Each path below is one point turned by a fixed rotation once a step. After each direction that follows a path, write how fast that rotation turns it, in degrees a step (0 if it stays still).
Each turn is a multiple of 5 degrees from 10 to 175, or 0.
Each row of a path follows its step; steps can be skipped.
path 1
step 2: 24.5 -21.7 11.1 -32.5 9.2 0.0 15.6 -4.9 -22.4 19.8 18.9 4.1 11.5 10.3
 -8.3 -9.5 -11.7 21.7 -9.7 -20.4 27.8 -8.7 3.5 6.1 -23.3 -2.9 -5.7 21.7
 9.7 10.1 16.4 -16.9 12.2 15.8 23.0 3.5 19.6 1.1 4.6 -4.8 -7.8 -23.3 9.1
 -3.3 17.2 -3.0 -17.8 12.4 -2.0 -6.0 5.1 15.6 -5.0 -15.1 -4.8 -34.2 -9.9
 -32.0 -31.1 28.7 12.2 -15.9 0.8 -0.9 2.8 -12.4 -26.1 18.2 -22.7 -12.6
 -32.5 19.0 -9.1 -6.0 8.5
step 10: 20.9 -2.3 7.6 -10.9 12.4 -7.5 -6.0 -21.4 6.3 -14.6 -0.5 -11.3 -0.7 -12.5
 0.9 6.2 -1.9 -2.3 -13.9 18.6 28.8 -16.3 41.0 -7.3 -9.9 -12.7 -19.7
 -12.6 39.5 10.8 -14.8 16.8 10.2 22.5 17.5 -33.9 6.5 14.1 22.5 4.4 -2.6
 0.5 -13.7 20.1 -17.9 -0.4 -6.8 -1.2 1.4 1.4 -12.7 25.4 13.2 28.9 -13.6
 -1.5 12.9 12.0 -29.9 -9.3 0.1 10.9 -19.3 23.5 -4.1 4.2 16.6 -33.4 30.0
 2.1 -9.6 -14.6 -0.9 3.5 -24.8
step 16: 36.8 -24.7 -17.0 5.2 20.5 2.7 6.7 7.0 35.2 -0.2 -18.5 12.5 -25.8 15.1
 2.7 -27.5 -22.7 -7.1 -2.5 17.3 20.2 -16.4 9.4 6.3 28.4 -23.1 0.1 4.7
 12.0 -3.1 22.2 -4.6 1.3 -0.3 -0.4 -10.5 11.1 -13.1 -17.4 -8.6 10.2
 -35.3 16.5 2.7 -6.7 8.0 -7.9 10.1 -10.8 19.4 -12.8 -5.2 -37.1 -0.6 -9.2
 -12.3 -13.0 -25.3 -2.7 -17.0 -11.3 -0.7 -24.7 -1.7 -2.9 -3.6 -13.8 7.0
 30.3 0.4 -6.0 23.0 -24.6 -4.6 -23.6
step 20: 14.3 -6.4 24.7 1.8 -1.6 -4.0 15.0 4.1 -6.2 22.4 10.6 5.4 -11.5 19.5 3.3
 -13.3 0.4 37.3 -35.8 -5.6 9.9 -9.5 1.0 -15.4 -13.5 15.8 9.1 19.8 0.8
 11.1 2.0 -27.3 0.6 29.4 -16.7 -1.9 8.5 -13.6 -1.4 -42.4 -19.3 -15.5
 23.1 4.1 10.0 -16.4 -17.2 13.7 -11.2 7.2 -20.5 19.5 14.5 -9.4 1.7 -18.5
 14.9 27.0 17.8 -1.8 -11.0 26.4 14.9 -2.2 17.2 -11.9 -15.5 -19.0 39.1
 0.0 3.5 8.3 -25.4 -0.6 0.8
step 23: -9.9 1.6 23.0 8.3 -2.6 13.3 10.1 -9.6 5.7 21.6 -0.7 -9.2 -0.2 -4.7 -6.3
 3.5 -16.8 35.2 16.0 10.2 -5.2 -19.5 16.7 -14.9 -20.4 -7.8 -0.1 3.5 7.0
 4.8 2.9 -1.5 34.6 6.0 53.3 8.7 17.6 23.7 31.2 -17.4 -10.8 -1.2 -25.0
 26.9 18.5 17.2 -9.1 -24.8 -7.8 -28.0 -4.4 -9.0 13.7 -3.6 -12.6 -1.4
 -7.4 8.2 -2.6 -13.6 20.9 2.5 14.1 10.9 1.7 -14.8 0.3 -16.8 7.4 -21.7
 5.3 -31.7 9.3 -20.4 21.2
step 30: 12.5 -2.8 17.0 -11.3 5.2 4.5 10.6 -13.3 0.6 -3.8 25.1 -0.3 -9.2 -30.4
 -21.9 -2.4 -27.3 -32.9 -9.4 23.1 -7.1 16.8 -4.8 -7.3 32.0 5.5 10.1 -1.8
 12.3 24.7 8.9 0.3 7.8 -3.3 -30.5 10.5 19.8 -29.3 -0.9 -4.2 8.4 -20.8
 24.6 15.0 8.2 -26.1 -40.0 -9.9 9.2 -8.8 42.8 6.0 -0.7 1.4 12.3 -3.8 8.5
 7.2 -6.8 34.4 0.7 -9.7 -15.4 -10.0 0.4 -18.4 -18.1 9.7 -3.4 0.6 -16.7
 18.9 -8.3 6.2 -15.3
step 33: 13.8 -1.4 39.3 -10.8 -5.2 -9.1 7.5 -19.7 22.0 18.2 17.7 14.4 -12.7 -1.2
 -23.0 -20.4 -12.0 -27.0 -27.7 -26.7 -1.5 -15.1 -11.2 13.9 -28.8 -7.4
 -0.4 2.2 18.7 7.2 7.6 -3.6 -11.2 24.4 30.4 5.5 -9.0 -6.1 -4.3 0.8 25.5
 12.4 27.2 14.4 44.4 6.0 12.6 11.6 -17.5 14.3 -3.5 -6.5 -22.2 -5.7 -12.0
 -22.6 -3.6 14.4 13.2 17.3 -1.3 -5.7 17.6 13.1 13.9 -8.8 6.8 2.1 19.0
 -19.0 -16.3 18.8 6.5 5.5 5.1
step 34: 28.4 -27.4 -15.2 1.5 -13.1 13.7 2.7 8.8 -9.9 36.1 2.5 24.3 -6.0 -1.2 7.9
 1.6 -40.9 3.4 -21.5 -5.0 21.0 -9.5 -30.6 -16.6 -1.9 -26.0 2.6 -30.6
 36.8 0.6 7.9 -20.9 23.1 -19.7 -14.2 2.0 2.2 7.1 -15.8 -16.6 -9.2 -2.9
 -12.2 -4.2 19.2 3.6 -4.3 -2.4 7.1 -13.1 19.1 4.9 -32.9 -14.0 -11.2 -8.5
 -0.5 -17.9 -4.7 9.9 -2.7 18.9 15.6 9.9 14.2 6.5 -3.1 -3.2 9.5 -14.6
 -16.2 3.4 -19.0 23.6 23.7
step 39: -27.8 6.6 -9.3 -6.4 -1.3 -2.2 -9.1 -22.3 -0.5 4.4 21.4 -7.2 -2.6 -33.1
 16.9 30.3 -23.3 -0.9 -17.5 15.2 -8.3 -15.6 7.9 5.3 3.8 -32.3 18.7 13.0
 16.9 1.7 2.1 8.8 -14.0 43.9 30.8 -6.7 5.4 13.4 19.5 12.5 -4.9 12.6
 -11.8 2.5 2.2 1.1 7.5 -7.4 -7.0 -18.1 -11.9 -9.7 -9.4 -5.8 -3.7 -1.9
 -21.6 2.3 11.3 -3.4 -8.5 29.5 -9.7 -19.9 -6.2 -8.6 -33.3 -8.8 19.9 -8.3
 -20.3 -5.1 -13.0 48.0 -9.3
Directions:
-4.8 -4.2 7.5 1.8 -6.2 2.3 1.5 1.1 5.2 5.7 1.3 2.6 5.6 0.6 -7.5 0.6 -0.4
 2.7 0.1 8.8 -4.1 3.2 -1.0 8.1 -4.3 2.7 -7.3 -0.7 2.2 -0.8 -1.0 -0.2 1.6
 6.1 4.3 -12.7 0.4 4.5 2.2 1.0 -3.4 -6.2 -1.0 0.1 -1.6 0.2 -1.9 0.6 -5.3
 3.6 5.5 3.3 0.0 -6.5 -4.6 1.8 0.7 4.1 1.2 -2.3 0.4 -1.8 -0.9 3.4 -3.1
 5.9 1.9 2.1 -0.4 3.7 -2.5 1.8 -4.5 1.5 1.4
140
-3.1 -3.1 -6.0 -4.3 0.9 -6.1 -1.0 2.3 4.0 -3.8 -1.1 1.9 1.4 -2.9 -3.1
 -4.6 -5.9 0.9 7.3 4.4 -2.1 3.3 4.2 -0.2 -1.4 -1.9 -1.2 0.5 2.7 2.4 -6.2
 -2.0 0.7 -0.2 2.8 5.7 -5.0 -0.1 1.3 1.4 4.8 -0.8 3.9 -0.8 -1.6 -0.4
 -0.2 -3.8 -0.7 -2.9 8.1 0.9 1.0 4.2 -1.3 6.2 -2.6 4.2 -2.9 -1.9 1.7 4.7
 -1.5 2.5 3.7 -1.1 -8.2 -8.2 -1.9 5.5 -1.7 1.7 -2.4 -15.2 -2.0
55
-2.5 3.3 1.8 1.2 -4.4 1.3 -2.8 2.2 5.4 3.0 0.2 -0.8 2.7 3.8 -3.5 -13.6
 -4.1 0.2 -0.8 1.1 0.2 -2.4 -3.9 -4.8 1.9 -4.9 2.8 6.9 -7.7 2.4 6.2 -3.6
 -5.6 2.6 -3.3 2.7 -7.9 1.0 0.4 -1.9 2.5 6.7 0.4 -5.0 -3.7 -1.0 -3.2 2.5
 -4.2 4.1 -8.8 -1.1 -0.2 -1.6 -5.4 1.9 2.4 1.1 0.1 -3.3 -3.6 -4.9 -5.3
 3.5 1.7 -2.2 5.2 -2.0 1.3 5.6 2.1 5.1 2.7 -0.7 1.2
90
-2.2 7.9 -4.0 -3.1 2.1 -0.6 6.5 0.7 9.6 0.1 3.3 0.5 -0.3 1.9 0.1 7.7
 -6.6 1.6 4.7 1.4 1.7 2.5 -4.4 -0.9 5.6 3.7 -3.8 -0.6 -3.3 1.5 -2.1 0.5
 -2.1 0.5 -1.4 3.5 -1.0 3.6 -3.0 -2.3 -3.2 -5.1 -4.1 -0.5 -1.7 5.7 2.0
 3.2 0.4 0.0 3.3 1.5 1.8 -1.5 -1.6 6.2 1.6 1.5 -2.6 -1.5 -9.8 3.0 -2.6
 -8.5 4.6 -8.9 3.4 1.4 -3.5 -7.1 -5.1 5.9 -0.8 5.4 -0.2
80
1.8 -0.6 7.7 -5.3 1.7 -3.1 7.7 1.9 -3.4 2.2 1.7 0.6 -2.6 -1.1 -1.9 -0.6
 3.7 -4.4 -0.4 4.9 -1.1 -3.8 1.8 -0.9 -2.8 3.3 0.5 -4.4 -3.8 2.9 1.0
 -5.6 -2.8 2.3 -7.5 -0.9 -0.2 -3.6 -2.0 -0.8 -5.3 5.2 -4.4 6.0 -6.2 -2.3
 2.5 0.4 6.1 -6.2 2.7 -1.8 -11.0 -2.0 -7.3 3.6 2.6 -0.6 4.2 -3.7 4.5 9.0
 1.2 6.3 -0.9 -4.8 2.1 -1.0 -3.9 -1.0 -2.0 1.2 5.4 -1.8 -0.6
110
-2.7 -1.9 -1.5 4.6 0.0 1.9 0.9 -4.0 3.9 3.4 8.5 -3.2 1.9 -2.5 -1.5 3.1
 -0.8 -5.7 -1.1 -5.7 -7.3 0.4 5.1 2.9 3.8 6.6 3.3 12.4 -0.7 2.4 -0.2
 -2.0 -3.0 5.6 -5.2 5.4 1.2 4.6 -2.2 2.4 1.4 -0.7 0.9 3.2 -0.3 -2.9 2.2
 -5.6 -1.8 -0.3 2.7 0.8 4.9 -1.6 -2.8 -2.4 -9.9 -2.3 6.3 4.4 -0.7 -1.9
 7.8 4.8 2.9 -3.3 2.1 1.0 -0.7 2.8 -4.9 -4.8 2.2 0.3 -3.1
120
2.1 5.4 -0.7 -2.7 -1.0 0.3 0.4 -3.0 5.2 -0.7 -0.4 -2.5 -3.2 2.7 8.7 0.3
 -3.0 -4.6 -2.3 2.3 2.5 -2.6 -2.8 -2.1 1.1 -3.1 2.0 7.4 9.0 2.2 -2.7 2.6
 -3.9 -1.6 1.2 -6.8 -2.1 0.0 3.2 -2.6 -5.4 -0.1 4.1 -9.4 -4.8 -0.6 -3.1
 6.1 1.0 3.6 1.8 -3.7 -0.1 -1.8 -0.8 -3.8 -3.0 -4.0 -3.4 -2.9 3.0 5.1
 3.4 9.0 1.6 2.7 -7.1 6.8 -5.8 -3.8 -7.2 -1.8 1.3 -2.5 4.1
125
